One turning vector, and how many steps it has turned:
The counts run from 0 to 651.
[-40.2 -23.8  22.2   6.4 -39.9 -29.4   1.4   2.1   0.4  10.2  14.4   7.3
  16.7  -6.8 -10.9   8.7  20.0  -5.5 -27.8   5.9 -15.8 -29.5  -3.8   7.9
  11.2  14.7  34.3 -27.0  -3.1   9.2  18.8 -11.0 -45.5  18.0  33.0  -1.4] : 600
[-38.8 -37.5   3.5   1.5  -1.7  -4.3 -22.4  19.6   2.7   2.5  15.5   0.2
  17.5  -0.7  -7.4   8.8  19.2  -5.3 -37.2 -12.6 -19.9 -41.6  -4.3  -1.0
  22.5   8.5  61.1 -18.1 -13.5  -0.1  27.6   1.3 -30.8  10.3  25.1  -3.8] : 599
[-49.2 -21.1   1.3  21.4 -13.3 -43.0  23.5   6.9  -4.3  -2.5  -2.7  -6.0
  40.1 -19.7  24.9   2.7  -4.9  13.6  19.2  11.3 -18.8 -45.5 -14.7  31.0
 -23.3 -21.5  -1.3   3.4   5.9   9.1  17.2  -8.0  -2.4 -22.1  11.3  -3.7] : 281
[-21.9  -2.4  33.8  10.8  -5.5  -7.5  17.9   3.3 -15.7 -22.1  -0.6  21.8
  -3.2  -2.5   6.9  11.6 -25.7   2.9  -6.9  38.3 -23.9  -9.8  13.9  27.4
 -23.4 -12.1  50.1  -1.0 -22.4   7.9  17.1  -3.0 -35.6 -12.6  64.8  11.4] : 416
[ -6.5  -1.2 -13.7  -1.0  12.3  30.1   9.6   9.0 -17.6   6.2  -4.3 -17.6
  -6.0   0.7  27.4  -5.5   2.1 -21.9 -16.6   0.4  13.8 -38.5  11.1  20.3
 -30.9 -17.7  28.7   8.0   1.5   8.8  20.3 -54.3  -4.2 -48.4  18.3 -15.8] : 173
[-19.3  15.3  -3.6  12.7   5.5  13.1   0.8 -20.6  -4.2   3.5 -18.2  -4.1
   5.9   6.0  32.5 -11.2   8.5 -10.7 -24.3   4.6  32.1 -26.6  -8.4  20.6
  -2.9 -26.0  37.3   6.9  20.9  -2.2  29.8 -67.7   3.4 -27.5  24.2   5.6] : 504
[-22.9   8.4 -16.7  17.8  -6.2  -4.4  20.7 -12.3  10.9  24.9 -34.9  34.0
   1.7  -3.0  29.9  -7.8  30.5 -25.0 -44.8  10.7  -3.1 -11.1  10.8   1.8
  44.1  -9.8  38.5 -17.1  -8.6  14.3  17.8 -30.3  15.6   4.4  24.2   3.2] : 1
[-37.4 -44.3 -12.0  18.6 -14.6 -19.0  25.6 -17.3 -11.9 -29.1  32.4   4.4
  30.0  22.6  24.8   5.1 -30.8 -25.5  18.4   5.2 -12.0 -15.0  -6.4  -0.7
   3.4 -31.3  24.4 -15.2 -13.9  18.1  38.6 -12.9  -8.2 -17.3  -7.9  16.1] : 237
[ -8.5 -11.1  -8.1  -5.8  25.0  27.3 -11.9   9.2  -8.8   0.5  22.7  -6.6
 -18.0  -0.2  11.8 -10.1  -7.2 -15.5 -25.1  14.1  14.4 -54.0  -6.3   8.7
  -6.8 -24.0  50.1   3.9  -7.2  14.4  27.2 -43.8 -19.2 -46.5  11.9 -18.2] : 560
[-20.4  17.0  13.7  13.3  -3.5 -24.9   6.8 -13.4 -14.8 -17.9  11.2  25.2
  18.4  22.4  15.3  34.2  12.6 -15.5 -34.7  23.1   2.6 -36.4  12.5  43.1
  33.6  -9.2  12.5 -15.0 -16.9   3.1  45.0  -8.6 -19.7   2.6 -21.6  -5.5] : 401
[-14.0  -2.1   1.8 -27.1 -26.1  -9.5  37.4 -29.1 -21.8 -31.5  16.1  19.2
   1.2   2.7  26.3  18.8  20.7 -19.2 -31.2  15.2  -1.0 -41.5  16.3 -22.8
  27.6   2.7  11.7 -15.9 -12.9  -6.2  14.5 -51.3 -33.2  -9.6 -11.0  -9.6] : 253
[-18.0 -46.8 -11.8  -4.5 -15.5 -15.0  28.8  10.1 -23.3 -23.0  -2.3  11.3
  40.8  -5.0  30.1  20.2  -0.2  11.3  -4.2   0.3 -21.9 -43.5  26.8 -19.0
 -19.1  -6.6  13.5  -0.2 -30.7  -1.1   6.2   5.7 -18.5 -30.0  11.0  -2.8] : 630
[-17.8  16.4 -11.6 -13.1  20.1  12.5  18.8  -5.3   0.8   0.2  -1.5 -12.7
 -14.0  -2.2  27.3   3.8   9.0 -34.7 -13.7   9.3  22.0 -38.8  -1.0  28.2
  -3.2 -18.1  37.1  18.2   5.8  -5.9  33.9 -57.3   4.9 -28.2  29.5  -2.7] : 118
[-22.2 -18.9   2.0   3.6  -0.7  21.9  22.1  11.2  -9.9  18.7  28.1  15.5
 -26.8  33.1  20.6  32.5 -18.3 -14.4   6.6  21.6 -34.6 -21.5   4.4  23.4
 -11.8  -2.8  40.1 -23.4  -8.6  -4.9   5.8 -14.2 -29.4  21.2  36.2   2.2] : 617
[-12.1  -7.3 -38.7  14.0  18.2   2.0  15.0  -5.6  -3.6  26.5 -25.6  17.2
  -1.8  15.4  41.9  10.2  26.0 -24.9 -31.8  -1.9  11.5 -29.4   1.8  -2.0
  33.5 -16.0  34.6   0.9 -24.3   0.0  17.4 -35.4  20.2  -2.5  12.2 -12.4] : 542
[-36.2  -2.2   8.0  24.2  -3.3  15.9  28.5 -16.3 -21.3  29.7 -11.4  34.7
 -38.6  -7.0  17.5   2.9  -2.2 -26.6  -0.2  13.2 -22.5 -19.8   7.0  31.1
  -0.7 -25.0  17.3 -31.6 -16.9  41.2   9.1 -21.3   7.8 -22.7   7.7   2.8] : 425
[-28.6 -22.5   0.7  20.2  -0.7  -1.0  34.0 -17.2   1.9  23.4 -41.4  17.2
  -8.3 -13.6   8.2  -1.3 -12.2 -15.4  19.7   6.9 -21.4  -2.7   1.4  31.4
 -11.7 -20.8  43.0   4.8 -31.1  25.8  12.8 -14.4  -2.4 -33.9  48.8  18.6] : 526
[-38.5 -35.0  -4.6   0.0   9.1  -3.4  13.0   1.4 -22.5 -11.3  -5.8   9.1
  24.8 -12.6  20.0  16.3  -2.3  29.0   2.8  -5.1 -32.5 -44.7  -4.1  35.6
 -15.9 -16.0  59.7  -1.7  -7.1  -8.4 -14.4 -12.0  -4.0 -40.1  -8.8   6.2] : 482
[-47.8   1.4  17.2  12.0 -25.6  10.6  15.5  -2.5 -12.2  -1.4  32.4  18.7
 -18.5   1.7   4.4  -7.9 -14.0 -20.5 -26.6  23.2 -26.1 -10.4   4.5   5.0
   2.6 -13.0  21.0 -43.7  10.3  33.1  32.2 -37.9 -18.6  -4.0  26.5   3.4] : 369
[-41.0   9.1   9.5  19.0   9.6  20.1  27.4 -14.2 -12.8  10.1 -33.1  14.3
  -8.0 -10.0  24.1  -5.5   1.1  18.7 -10.7  16.0 -19.7 -42.1  10.1  31.3
 -22.7 -20.2   5.3 -17.4 -12.6  33.5   1.8 -23.8   4.9 -34.0  -1.7   1.8] : 326
[-34.4 -11.6  -5.4  13.3  22.1  22.1 -26.7 -11.9  -5.2  21.4 -17.3  22.2
   3.9 -14.4   3.8  -6.2  36.3   1.5 -48.8 -16.3  -7.7 -42.9  -5.9   1.5
  20.9 -10.9  39.2   1.4  -7.9  15.5   6.2 -36.6 -11.6 -11.4  16.9 -10.2] : 57
[-17.9   3.9 -24.1  -9.5  28.4   7.7   2.5 -14.7   3.3   7.2  24.8   6.2
   0.0  22.6  23.0  18.4  19.8  -9.4 -24.5  13.9  -0.7 -35.2 -18.9  25.0
  22.5 -21.0  55.3  39.6  13.5  -8.9   7.5 -41.7 -11.2 -14.1  26.6   9.5] : 450
[-12.7 -16.6 -10.2 -13.8 -11.7  15.7  19.8  21.1 -21.0  13.3  28.3  10.1
 -28.2  -8.9   1.2   6.1   5.8 -29.5 -27.6  18.8 -27.2 -33.1  23.9  10.3
 -13.6  -1.3  25.7 -23.4 -11.9  17.5  -0.6 -24.6 -45.5 -24.1  32.3 -19.2] : 75
[-12.8 -23.8 -29.1  18.5  -3.5 -16.7  23.7  -7.3  10.4  49.6  -6.0  -0.1
  17.0  14.9  30.7  11.7  14.8  20.7  -7.3  32.2   4.5 -47.8  -2.0   1.3
  -8.5 -22.3   8.7  25.6  -3.3  -6.1  27.4 -18.4 -20.4  19.4  41.1   6.9] : 496
[-24.9  23.8 -23.4  13.0  -0.2  -1.2   8.2   8.0  -9.5  29.6  26.5  13.4
  32.3  32.7  27.7  23.4  12.6  -9.8 -33.9  34.6 -25.1 -18.8  23.7  30.8
  12.5 -26.1   2.1 -15.1  -3.9  35.7  20.2 -26.2 -10.5  -1.7  -4.8   0.7] : 633
[ -9.9  25.4  34.8   2.9 -18.8 -13.1  -7.7 -29.5 -32.0 -34.0   0.3  42.8
  -5.6   4.0  35.9  17.6  16.0 -17.2 -11.7  17.0  20.5 -26.9  17.7  14.7
 -11.8 -17.9  15.4  -5.9  -6.1   4.0   0.2 -34.4 -32.4 -27.6  26.3  10.0] : 161
[-24.3 -27.1 -27.9  -3.3   1.5 -29.6  -2.0   1.6 -31.9 -22.6  22.7  12.3
  38.9  14.4  35.8  28.4  17.6 -13.8 -15.5  -7.4  -3.8 -53.5  18.0 -14.6
  16.7 -22.0   7.4  -8.8 -31.5   1.3  14.3  -1.9 -10.7 -22.8  -0.1  -3.7] : 144
[-27.1  -5.9 -30.4  10.4   5.5 -25.8  30.2   0.1  22.5  27.0 -16.3   3.1
  49.3   8.1   8.8  14.5  16.8 -20.2 -26.3  26.0  -6.7  -0.4  16.0  19.5
  26.5 -15.3  34.7  22.0 -15.2  10.0  47.8  -6.9   5.0   7.6  44.9  16.8] : 588
[-11.4 -27.6  -8.7  -7.0 -30.1  -3.2  19.9 -10.8  10.3 -12.5 -11.4  -1.1
  16.1 -24.3   2.5  -3.0  19.9   0.2 -32.6  12.5 -13.5 -33.6   1.7  10.0
  -7.8   2.4  59.6   9.5  18.3 -17.7  -4.5 -42.9 -37.7 -12.5  28.2  -3.4] : 251
[-27.2 -28.2 -33.2   2.1  12.7  -6.2  59.7 -13.6  -8.1   5.1 -16.5  21.1
 -10.0  -5.1  27.4  26.9  13.4   4.1  -8.6   2.9 -48.4 -46.4  -2.0  20.8
  18.9 -15.0   2.8   3.1 -24.0  -7.8  10.1  -4.5  11.5  -7.5  -1.8 -14.8] : 187
[-37.1 -15.0   2.5 -10.3  -9.8  24.1  23.2  10.0 -32.5  14.4  19.0  35.4
 -33.0  13.8  19.0  29.6  23.8 -22.8 -16.2   2.2 -43.4 -32.4  24.0  12.4
  -8.2   5.7   6.4 -18.8 -25.9   2.5  -6.6 -22.5 -30.9   4.6  20.8 -14.3] : 76
[-26.1   2.3  38.9  14.1   6.2 -14.6  14.0 -12.9 -27.0 -34.1  -2.2  41.7
 -23.1   3.1  22.6  21.7  -6.1 -19.6   2.5  13.1  -8.3 -12.6  10.4  47.7
  -2.4  -2.6  37.1  -5.9 -20.1 -10.1   1.5  -3.6 -22.5 -23.6  38.7  11.5] : 316
[-41.0 -33.1  -2.9  12.6  -3.1 -23.4   3.9   8.5  -2.3  -0.4  -9.6   5.4
  23.7 -14.5  20.1   4.4  14.9  33.7 -35.9  -0.7 -16.5 -52.0  -7.6 -21.9
   7.2  -1.4  24.8   6.4  -5.3   2.8  17.5   0.0 -10.0  16.5  58.2  -6.9] : 11
[-15.6  -3.0 -31.5   6.9  -0.8  -5.2  12.3   3.3   2.6  28.7  -3.7   9.3
  19.7  -6.0  37.8 -18.2  15.0  35.4 -45.5  19.0  -5.6 -52.0  -5.6 -22.6
   1.0 -14.6  19.9   9.8   2.7   9.9   7.3 -26.1  -7.2   7.4  47.1  -7.0] : 497
[-51.2 -24.5  27.7  13.5  -9.1  13.5  21.2 -12.3 -19.5 -25.1 -14.4  27.4
  -2.3  12.0  15.3  34.2   9.4 -23.8  -6.8 -13.3 -22.0 -26.5  32.1 -19.1
  -0.5   6.1  -1.4 -33.9 -33.1  -6.0  13.4 -17.6 -20.9  11.9  39.1  -6.8] : 22
[-38.4  -1.8 -11.5  30.3  -0.2 -14.3   4.3 -15.5  10.9  -5.4 -15.3   9.1
  56.4  40.4   9.7  32.0  14.6 -13.0 -27.3  18.8   9.7   2.8   8.2  21.3
  20.1 -11.0  36.7  11.9  -4.0   4.7  46.0 -12.8 -10.9  21.8  32.5  24.1] : 201
[-55.5 -17.0  37.9  32.8  -4.4  14.5  33.5 -19.8  -6.1  -8.1 -17.2  11.1
  -2.8  12.8   2.9  27.7 -11.9   5.7   5.4  19.9 -16.5 -26.5   3.1  37.6
 -24.5  -3.8   3.2 -27.0  -9.5   2.2  48.6 -21.4 -19.2  16.0   7.4  -4.2] : 170
[-32.8 -12.2  24.8  11.2  13.4  -6.3  18.5 -19.2  -6.8 -29.9 -24.7  13.8
  -0.4   7.4  12.7  30.5   0.2  -8.4  11.3  16.9  -9.0  -9.4  15.8  55.3
 -23.2   7.1  26.1  15.7  -6.6 -20.7  16.3 -23.9 -24.7 -11.1  51.1   9.8] : 317
[ -6.0 -25.4 -23.7  -0.2 -27.7 -15.9  55.9  -3.9   7.5  12.9  26.7 -10.7
  21.7  28.6  23.7  32.9 -20.2 -16.0  -0.2  28.7 -10.9 -13.2  19.2   5.0
  -2.0  -5.5  45.7 -11.2 -12.6  -0.2  30.1 -10.7 -27.5  14.1  10.9  13.5] : 385
[-31.8 -22.0 -17.0 -12.3 -16.3   4.2  32.2  10.8 -15.0  14.4  18.8   2.4
   9.5  16.4  34.7  -5.9  -8.6 -20.6 -16.4  20.6 -22.7 -19.5  29.6 -42.2
  -2.6 -13.6   8.1 -19.5 -22.7  33.5  22.0 -22.1 -15.3 -10.7  55.1  10.6] : 276
